Where one turn sends some rows of the set: a few examples, then the rows asked
difu: [  5   3 -14   4   1  -3  -6  -6  -5   7  -5  -4  22   8 -12 -11  -7  -6]
Dev: [  1  19  -3   9   0   7  -9  -1 -10  -1  -7  -3   1  -7  -2  14  -1   7]
fiki: [  7  20   1  10  -3   5  -9  -7 -13   1  -3  -7   4  -9  -2  16   4  -2]
gadu: [  9  10  -3   1  -6  -3  -2  -2  -8  12  -7   8  16   7 -12  -8  -2 -16]
modaz: [  3  -3  -6  12 -12  -1 -10  -6   1   5  -8   8  27   0  -3  14  -5 -14]
noze: [  3  21  -2   7  -1   5  -7  -1 -10   4 -10  -1   0  -5  -4  18  -2   3]
delo: [  7   3 -26  15   0  10 -10  -5  -1  -2 -19  -4  18  -3 -11  -3   0 -10]
Potom: [  2   5  -2   7  -7   4  -7  -3  -9   2   0   2  17   1  -8 -20   1  -6]
zubo: [  0   1 -11   5  -2   2  -9  -3  -5   3  -2  -2  19   3  -9 -18  -5   0]
kinon: [  6  16  -5  12  -1   5 -10  -8 -11   1  -2 -11   6  -8  -1  16   1   1]
mibon: [ -3   4 -21  10  -7  13  -3  -1 -12  -4 -15   0  21 -13  -1 -10  -3  -5]
sib: [  6   6 -12  16  -8  16 -10  -1  -6  -6 -16   5  12 -10  -8 -10   9 -13]
difem: [  5  10 -25   7  -4   6   2  -2  -8   6 -22   1  21  -4  -6   2  -7 -14]
pafe: [ -2  23  -3   6   3   6 -10  -4  -2 -12   0  -6  17  -7   2  -1  -2  -9]
tagi: [  3  -6   1   4  -4  -5  -6  -5 -12  -6 -23  -2   6 -12   1   0   0  -2]
davup: [ -2  28   1   5   4   7 -10   0   0 -10  -3   4  10  -4  -2   0  -2 -10]
Lanu: [  7   8 -11   2  -1  -4  -3  -3  -3  13  -8   3  18  10 -14  -7  -8 -10]
nibos: [  0  -6  -4  14 -13   3 -14  -6  -2  -1  -5   6  27  -4  -1   8  -2  -8]
Pip: [  0  -1  -3  11 -14   2 -12   1   1   5 -12  18  20   2  -4  13  -5 -12]
Fef: [ 2 18 -7  8  1  5 -9 -3 -8  1 -8 -5  2 -5 -3 19 -5  6]
Lavi: [ 12  13 -16  12  -6   8  -4  -1  -3   4 -23   6  12  -3 -14   0   4 -21]
pek: [  2  30   0   4   0   3  -5  -2  -4  -5  -3   1  14  -5  -1   5  -2 -18]
bak: [  7  -3   4   5  -6  -5  -8  -5 -11  -4 -25   1   3 -11  -1   1   4  -7]
rito: [  2  -1   2  13 -16   2 -11  -4  -2   2  -7  13  23  -3  -2   9   1 -14]
Soni: [  8  -1   2   3  -5  -8  -4  -4 -12   0 -27   3   5  -8  -2   5   0 -10]
vafu: [ -2  -4  -9  12  -9   1 -14  -1   3   1 -10  11  24   1  -4  12  -7  -5]
gonir: [ -4  -4  -1  12 -13   5 -14   0   0  -1  -8  15  20  -3   0   7  -2  -5]
bot: [ -4  23  -9   7   9   5 -11  -2   3 -11  -4  -5  15  -2  -2   3  -7  -6]
tis: [  6  -4  -6   4  -1 -10  -5  -6  -9  -1 -29  -5   9  -6  -1   7  -5  -5]
baf: [  2  28  -6   4   7   2  -7  -2   3  -4  -9   1  13   1  -4   8  -7 -14]
suna: [  4  14 -11   7 -13  11   1   0 -14   4 -18  11  15 -10  -4  -5   2 -17]
Zepim: [  5  -6  -4   7   0  -7 -10  -7  -8  -4 -25  -7   7  -9  -1   2  -1  -3]
buduf: [  4  10   2   3  -7   2  -5   0  -8   6  -5  11  11   4 -11 -16  -1 -10]
mesok: [  9  19  -5  10  -1   4  -8  -8 -12   3  -5 -10   5  -6  -3  19  -1  -3]
sovi: [ 10  -2  -2   5  -2 -10  -6  -5  -8   1 -28  -2   6  -6  -3   8   0  -9]
Kif: [  2  25 -10   4   7   1  -6  -5   1  -5  -4  -7  21  -1  -1   7  -8 -12]

mesok goes to noze
difu goes to Lanu
Where do these go?
mibon goes to delo
Kif goes to baf
vafu goes to modaz
Zepim goes to tis

